Here are some rows, each followed by its group. Groups can overlap.
[-1.7   1.41 -0.73  0.16 -0.27  2.25  0.05  0.65 -0.76  0.2   1.09  0.14
 -2.29  0.27 -0.16  1.71 -0.71  1.58  1.97  0.    0.29 -1.76 -0.34 -0.11] Q867
[-0.14  0.5  -1.73 -1.03  0.63  0.39  0.8   0.75 -1.61  0.74  0.75 -0.17
 -1.59 -0.42  0.33 -1.37  1.43 -0.69  0.97  0.18  0.83 -0.17 -0.24 -0.34] Q744
[-0.17  0.5  -0.43 -0.77 -0.12  0.4  -0.2  -0.81  0.31  1.25  0.05 -0.56
 -0.93  0.54  0.02  0.51  0.48 -0.49 -0.26 -0.29  0.54 -0.85 -0.72 -0.31] Q744
[ 0.66  0.92  0.34 -0.7  -0.45 -0.31  0.19 -0.01  0.54  1.02 -0.07 -0.12
 -0.21  0.25  0.12 -0.24  0.39  0.26 -0.46  0.44  0.12 -0.99 -0.06 -0.32] Q889
[ 1.2   0.33  1.1   0.25  0.4  -0.91  0.09 -1.19  0.34  0.34 -0.4  -1.4
 -0.28  0.19 -0.29  1.53  0.66  0.9   0.34  0.13 -1.01  1.04 -0.34  0.07] Q706
[-0.83  0.16  0.77  0.91 -0.15 -0.33 -0.89 -0.65 -0.42 -2.19 -0.58 -0.38
  0.52 -0.37 -1.7   1.05 -1.28  0.32  1.16  0.08 -2.17  0.35  1.78  1.06] Q706
[ 0.65 -2.2   1.18  0.21  0.94 -0.58  0.03  0.93  0.41 -0.79  0.61  1.42
  1.91 -0.17  0.81 -0.22 -0.8   0.15 -1.88 -0.02 -0.21  1.85  0.66  0.94] Q972
[-0.14  0.32 -1.75 -2.9   0.36  1.92 -1.02  0.67 -1.22 -0.13  1.48  1.
  0.   -0.9   0.75 -1.58  1.44  0.76  0.51 -0.78  1.84  0.52  0.52 -1.39] Q650
[ 1.03  0.51  0.77  0.68 -0.01 -0.84 -0.16 -0.37 -0.15  0.33  0.34 -1.09
 -0.07  1.4  -0.56  0.71 -0.56  0.54 -0.3  -0.37 -0.89 -0.73  0.52 -0.48] Q652
[-0.16  1.12 -1.42 -1.26  0.12  1.34 -0.31  1.59 -1.31  0.43  1.2   0.19
 -1.99 -0.04 -0.28 -0.05  0.13  0.45  1.   -0.21  2.63  0.32 -0.46 -0.62] Q867
[ 0.07 -0.45  0.87  2.25  0.68 -0.37  0.54 -1.14 -1.36 -2.58 -0.98 -0.48
  0.37  0.18 -0.9   2.87 -1.32 -0.58  0.55 -0.1  -1.63 -0.18  1.41  0.96] Q706
[-0.01 -1.42  1.26  0.8   0.09  0.52 -0.15  1.01  0.47  1.07  0.58  0.85
 -1.34  1.43 -1.09  1.22 -1.75 -0.35 -1.87 -0.39  1.03  1.31 -1.05  0.88] Q867
[-0.4  -0.05 -0.43  0.21  0.39  0.2  -0.45 -0.69  0.01  0.62  0.31  0.9
 -0.17 -0.36 -0.33  0.77 -0.05  0.02 -0.83  0.01 -0.15  0.28 -0.61 -0.62] Q706
[ 1.41  2.59  1.16 -0.28  1.62 -0.23  0.26  0.14 -0.54 -1.75  1.09 -1.13
 -1.13 -1.28  0.77  1.48  0.19  1.79  0.48  0.58 -0.7   0.13 -1.18  0.79] Q706
[-0.14  0.03  0.99  0.19  0.29 -1.6  -0.96  0.07  0.94  0.15 -0.7  -0.07
  1.23  0.21 -0.54 -1.26 -1.03 -0.94 -0.21  0.65 -0.79  0.08  0.31  0.66] Q889
[ 0.57 -1.08  2.31  0.13  1.13 -0.48 -0.11  0.74  1.15 -0.95 -0.35  0.79
 -0.01 -0.95  0.4   1.12 -2.05 -1.85 -1.68  1.44  0.02  1.56 -0.95  1.84] Q756
[-0.4  -2.34 -1.88 -1.16 -1.46 -0.57 -0.07  0.33  0.22 -1.    0.39  2.06
 -0.03 -0.06  0.69 -0.25  0.62 -0.73 -1.   -0.12  1.51  1.    0.82 -1.53] Q972
[ 0.86 -1.27  0.28  1.48  0.21 -1.51  0.36  1.61 -0.17 -1.15 -0.05 -0.02
  0.45 -0.36 -0.61  0.03 -1.25 -1.34 -1.21  1.34  0.93  1.66 -0.62  1.36] Q867
[-0.7   0.37 -0.67  0.28 -0.68  0.8   0.46  0.09  0.32  0.26 -0.6   0.7
  0.   -0.18 -0.13  1.01  0.96  0.8   0.01  0.08 -0.22 -1.4   0.07 -0.42] Q889
[-2.14  0.63  0.36  0.41 -0.36 -0.83 -0.68 -0.88 -0.39 -0.96 -0.42  0.34
 -0.44 -0.55 -1.64  0.6  -0.5  -0.37  0.64  0.68 -0.92  0.05  0.96  1.29] Q706
[-1.62 -0.25  1.36  1.24 -1.19 -1.49  1.19  0.38 -0.15  2.54 -2.83 -1.18
  0.84  0.7  -0.75  0.21  1.63  0.93  1.57  0.93 -1.74  0.24  0.15 -1.59] Q744
[ 1.38 -0.28  0.58  0.55 -0.15 -0.27 -0.05 -1.94  0.59 -0.98  0.71 -0.23
  1.16  0.39  0.74  0.09 -0.67 -0.41 -0.74 -0.98 -1.74 -1.16  0.19 -0.83] Q972
[-0.47 -0.1   1.29  0.02 -0.14 -1.35  0.54 -1.01  0.63  1.77 -1.82 -1.18
  1.02 -0.11  0.61  0.62  1.79  1.08  0.57  0.13 -0.94  0.94 -0.23 -0.26] Q650
[-0.68 -0.22 -0.67 -0.12 -0.4   1.02  0.36 -0.87  0.7  -0.36 -0.3   1.21
  0.81 -0.51  0.73  0.67  0.94  0.76 -0.44 -0.29 -1.05 -1.21  0.62 -0.94] Q650
[ 1.25  0.   -0.9  -0.99  1.55  0.79 -0.3  -0.97 -1.2  -1.19  1.55 -0.1
  0.16 -0.58  0.95 -1.07  0.47 -1.1   0.33 -0.91 -1.07 -0.05 -0.01  0.  ] Q650
[ 0.35  0.06  0.13  0.97  0.29  0.4  -0.43  0.2  -0.78 -1.23 -0.69 -0.71
  1.03  0.57 -1.06 -0.24  0.1  -0.95  0.83 -0.17 -0.8  -0.07  0.63  0.86] Q744
[-0.18  1.24 -0.37  0.35  0.99  0.57  0.38  1.02 -1.29  0.87  1.32 -0.31
 -2.36 -0.61 -0.42  0.56 -0.42  1.41  0.62  0.94  0.74  0.15 -0.62  0.89] Q867
[-0.48 -1.25  0.21  0.39 -0.94 -1.3   0.42 -1.54  0.91  1.52 -0.97  0.06
  1.25  0.4   0.09  0.84  0.9   0.7  -0.74 -1.   -1.55 -0.53 -0.98 -2.21] Q972
[-1.28 -2.61 -1.23 -1.88 -1.36 -0.96 -1.17  0.77  0.8  -0.35 -0.95  2.25
  0.96  0.33  0.22 -0.56  0.49 -1.88 -1.2  -0.05  1.68  1.69  1.49 -1.02] Q650
[-1.1  -0.97  0.16  0.43  0.23 -1.1  -0.46 -0.89  0.21  0.74 -0.07  1.46
  0.5  -0.05  0.59 -0.24 -0.83 -0.18 -0.93 -0.08 -0.23 -0.72  1.06  0.09] Q972
[-0.82 -0.54  0.5   1.32 -0.97  0.88  0.89 -1.   -0.77 -1.38 -0.8   0.16
  0.09 -0.01 -1.4   1.78 -1.14  0.58  0.73 -0.13 -1.29 -0.7   1.44  0.22] Q706
[ 1.05 -0.13 -0.16 -0.57  0.13  0.25  0.68 -0.6  -0.01  0.04  0.57  0.29
  0.8  -0.3   0.88  0.06  0.51  0.85 -1.22 -0.71 -0.46 -0.3   0.35 -1.19] Q650
[-1.32 -0.23  0.67  1.28 -1.03 -0.76 -0.18  0.06  0.64  1.49 -0.51  0.35
 -0.71  0.94 -0.92 -0.25 -1.82  0.   -0.15  0.33  0.56 -1.08  0.11  0.51] Q867
[-0.46 -0.9   1.34 -0.19  1.25 -0.6  -0.16  1.81  0.8  -1.53  0.22  0.18
  0.36 -0.47  0.22 -0.4  -0.77 -1.4  -0.56  0.08  0.5   2.28 -1.36  2.  ] Q756
[-1.66  0.97  1.19 -0.86  0.32  0.02 -1.35  1.13  1.41 -0.13  0.39  0.39
 -0.27 -0.74  0.59 -0.92 -1.48 -0.2   0.31  0.34  1.1  -0.03 -1.29  0.6 ] Q756
[-0.25 -1.1  -1.66 -0.64 -1.46 -0.13 -1.06  0.53  0.82  0.5  -1.55  0.71
  0.01  0.18 -1.17 -1.89  1.59 -1.95  0.18 -0.31  0.92  0.38  0.6  -1.66] Q744
[ 0.15 -0.74 -0.01  1.5  -0.54  0.22  0.46 -0.72 -1.07 -1.84 -0.62 -1.18
  0.75  0.6  -1.06  0.05 -1.15 -1.63  1.07  0.34 -1.51 -0.22  1.97  0.  ] Q652
[-0.78  1.31  0.65  0.04 -0.6  -1.66 -0.19 -0.51  0.85  1.66  0.   -0.68
 -1.54  0.93 -0.77  0.66 -1.01 -0.16 -0.51  0.26  0.66 -1.25 -1.3   0.6 ] Q867
[-0.82  0.54 -0.18 -0.49 -0.62 -0.04  0.33  0.12  0.45  1.36 -0.56 -0.1
 -0.08 -0.2  -0.48  0.38  0.92  0.14  0.02  0.79 -0.96 -0.6  -0.26 -0.81] Q889
[ 0.18 -0.15 -1.92 -1.91 -2.07 -0.99 -0.5  -0.68  0.76 -0.44 -0.62  0.17
  1.1  -0.86 -0.39 -1.77  2.41 -0.11  0.23 -0.81 -0.03 -0.15  0.3  -1.96] Q650
[ 0.08 -1.4   1.03  0.64 -0.39  0.03  0.33  1.22  0.76  1.02 -0.02  0.72
 -0.47  0.78 -1.03  0.84 -1.25 -0.21 -1.57  0.21  1.3   0.48 -0.85  0.91] Q867
[ 1.34  0.44  0.65 -0.04  0.18  0.24  0.35  0.16  0.54  0.15 -0.57 -0.96
 -0.03  0.46  0.49  0.5  -0.06  0.41 -0.3  -0.19 -0.75 -0.7   0.17 -0.73] Q744
[-1.76 -2.58  0.02  0.22  0.66 -0.22 -0.17  0.82  0.32 -0.22 -0.45  2.42
  0.79 -0.4   1.59  0.6  -0.36 -1.27 -1.5   1.    1.54  1.99  1.17  1.3 ] Q972
[ 0.82 -0.19 -0.05 -0.12 -0.54 -2.15 -1.24 -0.09  0.   -0.47 -0.75 -0.66
  1.13  0.87 -0.71 -1.49 -0.7  -2.17 -0.29  0.45 -0.57 -0.2   0.83 -0.2 ] Q744
[-1.42 -2.2  -0.61 -0.09 -1.7  -1.25 -0.39  1.41  0.02  0.14 -1.07  1.15
 -0.74  1.16 -1.42  0.95 -0.99 -1.84 -0.8   0.26  2.21  0.96  0.4  -0.4 ] Q867
[-0.75  1.18  0.71 -0.21 -0.36  0.26 -0.69 -0.69  0.74  0.38  0.55  0.09
 -0.38 -0.01  0.24  1.62 -0.57  0.91  0.02  0.19  1.01 -0.35  0.01  0.05] Q706
[ 1.5   0.13 -0.64  0.41  1.6   1.37  0.9   0.39 -1.63 -0.12  0.99 -0.66
 -0.99  0.25  0.85  0.42  0.06  1.04  0.72 -0.22  0.13 -0.01  0.2   0.5 ] Q652
[-0.26 -2.43  1.04  0.53  1.44 -0.32 -0.27  0.23  0.17 -0.52  0.07  1.54
  1.21 -0.36  1.21  0.24 -1.08 -1.69 -1.49  0.82 -0.1   2.47  1.53  1.91] Q972
[-0.21 -0.76 -0.8   0.75 -1.36 -0.49  0.4   0.22  0.47  0.43 -1.35  0.74
  0.54 -0.26 -0.12 -1.11  0.14 -0.79 -0.08  0.11  0.62 -1.5   0.22 -0.64] Q889
[ 0.83 -0.58  0.02 -0.03 -0.45 -0.61 -1.25 -0.33  0.21 -0.42 -0.38 -0.45
  1.36  1.29 -0.53 -1.78 -0.88 -1.89 -0.22 -0.24 -0.6  -0.29  0.91 -0.03] Q744
[-0.19 -1.41 -2.1  -1.3  -1.36 -0.57 -0.96  0.79 -0.07 -0.03  0.24  1.31
 -1.3   0.89 -0.63 -0.14  0.78 -1.27 -1.02  0.11  2.45  0.84  0.5  -0.87] Q652
[-1.65 -0.27 -0.97 -0.18 -0.16  0.66 -0.79  0.75 -0.62  0.72  0.17  0.99
  0.31  0.25  0.31 -0.54 -0.78 -0.58  0.52  0.08  0.47 -0.72  1.07 -0.85] Q744
[-0.25  2.52  0.39 -0.92  1.64  1.06  0.11  0.42 -0.79 -0.73  1.52 -0.61
 -1.08 -0.8   1.15  1.1   0.89  1.64  0.42  0.11  1.41  0.54 -1.41  1.15] Q706
[-1.79 -0.59 -0.65  0.06  0.36  1.49 -0.59 -0.42 -0.43 -1.12 -0.43  1.14
  0.53 -0.53  0.39  0.37  0.5  -0.02  0.72 -0.4  -0.15  0.7   2.31  0.93] Q650
[ 0.04  0.07  2.76  0.16 -0.74 -0.84  0.82 -0.45  0.42  1.51 -1.06 -1.42
  1.12  0.63  0.69 -0.51  0.89  1.91  0.19 -0.61 -2.   -0.06 -0.48 -0.87] Q972
[-0.52 -0.94 -1.08 -1.71 -1.04 -0.49 -1.69  0.48 -0.2  -1.03  0.58  1.78
 -1.05 -0.13 -0.44  0.41 -0.15 -1.21 -0.94  0.36  2.2   1.6   0.68 -0.72] Q706
[ 0.38 -1.14  0.04 -1.41  1.46 -0.32 -0.48  0.53  1.14 -0.42  0.59  1.19
  1.05  0.01  1.48 -0.94  0.22 -0.94 -1.39  0.17  0.63  2.83  0.55  1.94] Q650
[ 2.23  0.33 -0.69  0.32 -0.5   0.05  0.75 -0.26  0.26 -0.78 -0.32 -1.11
  1.    0.13  0.7  -0.49  0.63 -0.32 -0.05  0.16 -0.27 -0.66  0.   -0.89] Q744
[ 1.32  0.53  0.7   0.33 -0.21 -0.49 -0.25 -0.86  0.56  0.36  0.07 -1.19
 -0.16  1.59 -0.47  0.58 -0.83  0.25 -0.42 -0.81 -0.83 -0.89 -0.03 -0.51] Q652
[ 1.2   0.69 -0.39 -0.49  1.74  0.77 -0.3  -0.48 -1.52 -1.22  1.2  -0.54
 -1.27 -1.03  0.22  1.35 -0.71  0.25  0.5  -0.1  -0.54  0.21 -0.37  0.71] Q706
[ 1.06  0.44  0.75 -0.55 -0.32 -1.66  0.71 -1.01  0.4   1.76 -1.74 -3.4
 -0.38  0.86 -0.88 -0.25  1.74  0.16  1.72 -0.63 -2.5   0.73 -0.65 -0.44] Q744
[ 0.86  0.68 -0.2  -0.27  2.07  0.43 -0.08 -0.43 -1.99 -1.25  1.22 -0.61
 -1.16 -1.04  0.37  1.34 -0.74  0.99  0.81  0.01 -0.53  0.82  0.51  0.73] Q706
[-1.09  0.01  0.96  0.69 -0.58 -0.86 -0.77  0.37  0.27  1.81 -0.09  0.65
 -0.31  1.07 -0.33 -0.72 -1.03 -0.24 -0.42  0.87  0.76 -0.72  0.95  0.08] Q652
[ 0.83 -0.46  1.02  0.18 -0.12 -0.77 -1.05 -0.26  0.43  0.48 -0.79 -0.32
  1.22  1.67 -0.52 -0.63 -0.78 -1.72 -0.46 -0.85 -0.44 -1.5   0.03  0.25] Q744
[ 0.71  0.32  1.32  1.15 -0.19 -0.63  1.02 -0.49  0.63  0.56 -0.8  -1.94
 -1.28  0.84 -0.73  1.75 -0.63 -0.24  0.67  0.64 -1.08 -0.39 -0.39  0.83] Q867
[ 1.78  2.3   0.86  0.06  1.79  0.76  0.29 -0.36 -0.68 -1.93  1.24 -1.33
 -1.01 -1.19  0.42  1.28  0.36  1.55  0.3  -0.14 -0.72 -0.24 -2.    1.05] Q706
[ 1.44 -1.81 -0.48 -0.81 -0.08 -0.78 -0.16  0.34  0.76 -0.79 -0.36 -0.13
  1.3   0.54 -0.17 -0.6  -0.19 -2.48 -1.63 -0.16  0.42  1.58 -0.88  0.73] Q889
[ 0.82  0.63 -0.55 -1.37  1.74  0.06 -0.49  0.36 -1.06 -0.8   1.94 -0.38
  0.69 -1.43  1.32 -1.31 -0.03 -0.4   0.32  0.59 -0.43  0.68  0.04  0.34] Q972
[-0.33 -0.88 -0.42  0.25 -1.16 -1.13  0.05 -0.2   0.21  0.55 -0.7   0.69
 -0.02  0.36 -0.19 -1.38 -0.28 -1.55  0.08  0.51 -0.02 -1.28  0.81 -0.53] Q889
[ 0.38 -1.17  1.67  1.78  0.88 -1.48  0.42  1.73 -0.42 -0.28 -0.03  0.35
 -0.17  0.78 -0.99  1.54 -1.53 -0.54 -1.49  0.85  0.45  1.49 -0.7   1.5 ] Q867
[ 0.5   2.37  0.15 -0.89  1.74  0.51  0.09 -0.46 -0.69 -0.39  1.31 -0.82
 -1.95 -0.98  0.75  0.97  0.65  1.11  0.07 -0.11  0.72  0.01 -1.76  0.43] Q706
[ 0.79  0.35 -0.15 -0.25  2.23  0.89  0.74  0.58 -1.57 -0.84  1.87  0.27
  0.93 -1.4   1.38 -0.89  0.37  1.13  0.1   0.39 -0.45  0.68  0.15  0.98] Q972
[ 0.45 -0.28 -0.33 -0.66 -1.16 -0.62  0.18 -0.19  0.23  0.74 -0.52  0.51
  0.58  0.02  0.35  0.09  1.66  1.68 -0.6  -0.6   0.85  0.   -0.29 -2.25] Q972
[-0.27 -1.26  0.06 -0.83 -1.82 -1.05 -0.29 -0.59  0.53  0.79 -1.94  0.11
  1.44  0.08 -0.09  0.06  1.25  0.14 -0.35 -0.61  0.09  0.35  1.06 -2.61] Q650
[ 0.66 -1.98  1.22 -0.51  0.89  0.4  -0.69  0.34  0.42 -0.54  0.58  1.32
  1.69  0.62  0.65  0.01 -0.67 -0.45 -2.09 -0.49 -0.25  2.02  0.85  0.96] Q650
[ 1.09 -1.47  1.05 -0.11  0.46  0.62  0.71  0.94  0.86 -0.43 -0.3   0.9
  0.92 -0.2   0.37  0.16 -0.61 -1.34 -1.6   1.17  0.11  1.12 -0.06  1.52] Q889
[-0.92  0.63 -0.71 -1.1  -0.41 -0.37 -0.9  -0.69  1.37  0.42  0.45  0.5
  0.46 -0.39  0.61 -0.54  0.77  0.84 -0.09 -0.65  0.39  0.07 -0.15 -0.48] Q650
[-0.78 -0.49 -1.37 -1.06 -2.71 -1.34 -0.64 -0.26  1.02  0.08 -2.   -0.15
  0.56  0.05 -1.87 -1.78  1.65 -1.72  0.96  0.05 -0.23 -0.32  0.63 -1.52] Q889
[ 0.69 -1.52 -0.26 -0.92  1.93  0.09  0.08  0.26  0.15 -0.81  0.76  1.2
  0.71 -0.19  1.43 -0.14  0.37 -1.38 -1.53  0.4   0.34  2.64  0.7   1.9 ] Q650
[ 0.84  1.18  0.91  0.09 -0.12  0.06  0.33 -0.01  1.59 -0.7  -0.4  -0.54
 -0.06 -0.83  0.18  1.04 -0.59  0.93  0.21  0.32 -0.12 -0.6  -0.91  0.89] Q756
[-0.65  0.3   2.06  1.17  0.23  0.25 -0.82  0.26  0.84 -1.02 -0.89 -0.34
  0.17 -0.97 -1.55  0.72 -1.39  0.19  0.58  0.31 -1.54  0.56  0.37  1.92] Q756
[ 0.63 -0.85  0.68 -0.41 -0.39 -1.   -1.26 -1.04  1.03 -0.45 -0.31  0.22
  2.28  0.14 -0.04 -1.32 -0.87 -0.81 -0.59 -0.78 -1.57 -0.87  0.42 -0.09] Q650
[ 0.6  -0.06 -0.26 -0.55  0.15 -0.77  0.31 -1.01 -0.19  0.32  0.25  0.31
  0.32  0.02  0.28  0.36  0.61  0.92 -1.09 -0.68 -0.69 -0.66  0.32 -1.15] Q650
[ 0.98  0.64  0.71 -0.92  0.23 -1.72 -1.28 -1.29  0.2  -0.67  1.06 -0.63
  1.15  0.68  0.28 -0.13 -0.53 -0.04 -1.07 -0.41 -1.27 -0.23  0.23 -0.16] Q972
[-0.83  0.18  1.39  0.86 -0.3  -1.27 -0.17  1.51  0.33  0.09 -0.29  1.11
  0.72 -1.1  -0.63 -0.73 -1.2   0.88 -0.15  0.87  0.17 -0.3   0.09  0.48] Q756
[ 0.85 -0.11 -1.5  -1.21  1.03  1.66  0.67 -0.13 -1.05 -0.71  1.37  0.67
  0.15 -0.74  1.5  -1.72  1.38 -0.32  0.37 -0.45  0.2   0.05  0.13 -0.52] Q650
[-0.44  0.11 -1.62 -0.47 -0.21  0.76  0.76 -0.85 -1.31  0.26  0.98  0.17
  0.32  0.    1.56  0.01  1.72  0.63  1.46 -0.81 -0.48 -0.44 -0.3  -2.51] Q650
[-1.41 -0.18  0.36 -0.35 -1.88  0.12 -0.74 -0.09  0.76 -0.83 -1.19  0.69
  0.04 -0.12 -1.9   0.88 -0.3  -0.41  0.45 -0.2   0.06 -0.76  0.32 -0.1 ] Q756
[ 0.65 -0.45  0.89  0.67  0.41 -0.19 -1.53  0.35  0.31  0.5  -0.38 -0.17
  0.5   1.09 -0.57 -0.9  -1.18 -0.68 -0.1  -0.67 -0.74 -0.25  0.24 -0.24] Q744
[-0.43  0.31 -2.04 -1.   -0.69  1.63  0.43 -1.15 -1.01 -0.84  1.45  0.59
  0.55  0.05  1.3  -0.17  0.68  0.14  0.72 -1.58 -0.04 -1.97 -0.07 -1.9 ] Q650
Which 4 groups are nearest to each row below, nearest first, going by the average distance to the group's rows?
[-0.75 -0.81 -0.62  0.31 -0.68 -1.22 -0.5  -0.6  -0.05  0.59 -0.71  0.55
 -0.41  0.53 -0.69 -0.86 -0.27 -1.41 -0.07 -0.27 -0.13 -0.85  0.89 -0.6 ] ~ Q889 Q744 Q652 Q650
[ 0.16  0.21  0.49  2.03  0.87  1.18  0.05  0.29 -1.02 -1.11 -0.48 -0.34
 -0.11  0.8  -0.58  1.08  0.    0.4   0.78  0.12 -0.12  0.93  1.52  1.87] ~ Q706 Q652 Q756 Q867
[ 0.73 -1.07  0.54 -0.12 -0.59 -1.   -0.79 -0.76  1.03 -0.46 -0.82  0.58
  2.33  0.3   0.28 -0.75 -0.55  0.16 -0.41 -0.8  -1.17 -1.    0.99 -0.21] ~ Q889 Q744 Q972 Q650
[ 1.02  0.12  0.34  1.37  0.17 -0.73  0.13  0.18  0.39 -0.02  0.01 -0.66
 -0.86  0.45 -0.71  0.61 -1.46  0.77 -0.34 -0.16  0.05  0.02 -0.44  1.07] ~ Q652 Q867 Q756 Q706
[-0.09  0.62  2.33  0.68 -1.03 -2.17  1.32  0.35  0.99  0.84 -2.28 -2.16
  0.17 -0.67 -0.7  -0.16  0.81  1.25  1.53  0.12 -1.73 -0.16 -2.23 -0.65] ~ Q744 Q889 Q756 Q652
[-1.45 -0.83  0.62 -1.08  1.14  0.06 -0.61  1.72  0.37  0.26  0.19  1.18
  0.1   0.82  1.32 -0.48  0.21 -2.12 -1.14  0.51  2.52  1.77 -0.38  1.62] ~ Q756 Q889 Q867 Q972
[ 1.48  0.66  0.57  0.17  0.42 -1.3   0.08  0.16 -0.05 -0.03 -0.48 -1.
 -0.16  0.09 -0.04  0.49 -0.09 -0.1  -0.3   0.21 -0.9  -0.84 -0.15 -0.75] ~ Q652 Q744 Q889 Q706
[ 1.79  2.34  0.73 -0.18  1.89  1.69 -0.08 -0.19 -0.13 -1.78  1.76 -1.17
 -1.32 -1.11  0.79  0.96  0.02  1.94  0.21 -0.23 -0.75  0.36 -1.83  0.76] ~ Q706 Q756 Q652 Q867
[ 0.87 -0.68  0.4   0.65 -0.35 -2.26 -0.52 -0.59 -0.1  -0.73 -1.01 -0.04
  0.59  0.62 -0.36 -0.54 -0.68 -2.46  0.06  0.43 -1.25 -1.17  0.61 -0.16] ~ Q889 Q744 Q652 Q756
[-0.15 -2.34  0.05 -0.32 -0.32 -0.76  0.47  0.84  0.55  0.13  0.57  1.93
  1.33  0.17  0.42 -0.59 -0.16  0.27 -1.96 -0.22  0.22  1.19  0.68  0.3 ] ~ Q972 Q889 Q650 Q756
[ 0.58  0.76  0.71  0.65  0.59  0.6  -0.44 -1.1  -0.07 -1.41  0.51 -0.59
 -0.41 -0.15 -1.1   1.42 -0.36  0.96  0.33 -0.29 -1.34  0.63  0.85  1.19] ~ Q706 Q652 Q756 Q744
Which 3 other groups have their centres nearest to the centre of group Q972, nearest first?
Q650 Q889 Q652
Which 5 groups are nearest to each row below, nearest first, going by the distance to the centre of the group?
[ 0.02 -0.48  1.03  1.74  0.04  0.74  0.02 -0.69 -0.38 -0.74 -0.97 -0.84
 -0.01  1.55 -0.75  1.55 -1.31 -1.06  0.59 -0.25 -1.35 -0.82  1.34  0.3 ] ~ Q652 Q744 Q706 Q867 Q889
[-0.65  0.71 -0.64 -0.02  0.15  1.31  0.95 -0.48 -1.41  1.7   0.6  -0.71
 -1.52  0.78  0.93  1.28  0.55  0.7   1.02  0.08  0.33 -0.75 -0.66 -1.65] ~ Q652 Q706 Q867 Q744 Q650
Group Q744 spreads out most along one direction. Which 3 other groups' directions of most spread are closest to that one, closest first?
Q972 Q652 Q889
Group Q756 spreads out most along one direction. Which 3 other groups' directions of most spread are closest to that one, closest first?
Q889 Q650 Q972
Which 4 groups are nearest to each row below, nearest first, going by the distance to the group's nearest row?
[ 0.66 -0.36  0.9   0.7   0.19 -1.33 -0.34  0.71 -0.18  0.13 -0.7  -0.11
  1.31  1.18 -0.35 -0.65 -0.55 -0.76 -0.44  0.12 -0.39 -0.67  0.8   0.06] ~ Q744 Q889 Q652 Q650
[-0.22 -0.26 -0.11  0.59 -0.35 -0.34  1.01 -0.9   0.48  1.39 -0.6   0.48
  1.29 -0.58  1.62  0.67  1.6   1.36 -0.47  0.35 -0.63 -0.34 -0.08 -2.04] ~ Q972 Q650 Q889 Q706
[ 0.88  0.11 -0.34 -1.35 -1.32 -0.33  0.26 -0.51  0.48  1.73 -1.18 -1.
 -0.36  0.15  0.11 -0.26  1.52 -1.23 -0.17  0.27  0.9  -0.4  -0.73 -2.55] ~ Q744 Q889 Q972 Q650
[ 1.3  -1.65  0.07 -0.91  0.31  0.38  0.4   0.45  0.76 -0.79  0.16  0.43
  1.09  0.26  0.6  -0.44 -0.66 -2.48 -1.69  1.17  0.18  2.02  0.35  1.31] ~ Q889 Q650 Q972 Q867
Which 5 groups are nearest to each row below, nearest first, going by the distance to the group's nearest row?
[-1.42 -0.14  1.36  2.54 -1.02 -1.76  1.38 -0.03 -0.06  1.89 -2.97 -1.96
 -0.95 -0.12 -0.65  1.93  0.28  0.83  2.17  1.83 -0.66  0.19 -0.16 -0.06] ~ Q744 Q867 Q650 Q706 Q889
[ 0.26  0.79  0.22 -1.62 -0.48 -1.59 -0.41 -0.95  1.23  0.36 -0.01  0.33
  0.69  0.12  0.46 -1.09  0.56  0.18 -1.09 -0.01 -0.31 -0.5  -0.13 -0.34] ~ Q889 Q650 Q972 Q744 Q706
[-0.95 -0.76  0.2   1.17 -1.19 -0.61  0.31  0.6   0.68 -0.17 -0.98  0.97
  0.03 -0.93 -0.18 -0.69 -1.24 -0.27  0.42  0.45  0.11 -1.01  0.04 -0.35] ~ Q889 Q756 Q867 Q972 Q652
[-0.95  0.73 -1.24 -0.51  0.05  1.61  1.84  0.9  -1.37  0.75  0.44 -0.43
 -0.28  0.34  0.71  0.03  0.98  0.25  1.64 -0.15  0.19 -0.94 -0.33 -1.27] ~ Q650 Q744 Q889 Q652 Q867
[-1.55 -0.26  0.78  0.69 -1.16 -1.45 -0.26 -0.15  0.54  1.59 -0.25  0.23
 -0.88  1.06 -1.32 -0.51 -1.74 -0.44 -0.01  0.68  0.2  -1.2   0.28  0.56] ~ Q867 Q652 Q889 Q972 Q756
[-0.39 -0.25 -0.39 -0.53 -1.47  0.42 -1.01 -0.44  0.72 -1.87 -0.52  1.07
  0.82  0.37  0.28 -0.88  1.04 -0.18 -0.22 -1.34  0.69 -1.44  0.64 -1.21] ~ Q650 Q889 Q756 Q972 Q744
[ 0.78 -1.18  0.58  0.24 -0.07 -0.66 -0.65 -1.27  0.67 -0.83  0.07  0.12
  2.48 -0.32  1.14 -0.8  -1.7  -1.14 -1.04  0.31 -1.   -0.65  1.    0.08] ~ Q650 Q972 Q744 Q889 Q652
[-1.71  0.12 -0.23  0.51 -0.37  0.82  0.25  0.56 -0.62  0.17 -0.78  0.46
 -0.28 -0.27 -1.15 -0.24  0.41  0.17  0.52  0.65 -0.56 -0.25  1.4   0.98] ~ Q706 Q889 Q650 Q744 Q756
[ 1.11  0.49 -1.89 -0.2   0.41  1.07  0.55  0.66 -0.84 -0.63  1.2  -1.06
  0.49 -0.57 -0.14 -2.02  0.77  0.73  1.35  0.23  0.44  0.43 -0.12  0.01] ~ Q650 Q744 Q972 Q652 Q867
[ 0.79  0.36  0.32 -0.46  2.49  1.59 -0.03  0.2  -0.96 -0.54  1.98  0.25
  0.77 -1.12  1.72 -0.76 -0.23  0.63  0.23 -0.11 -0.34  0.39  0.03  0.79] ~ Q972 Q650 Q652 Q706 Q744
[-0.2  -0.67  0.29  2.08  0.26  0.61  0.67 -0.3  -1.1  -1.08 -0.85 -0.83
 -0.42  0.62 -1.28  1.28 -0.47 -0.48  1.1   0.02 -1.27 -0.02  1.05  0.95] ~ Q706 Q652 Q744 Q867 Q756
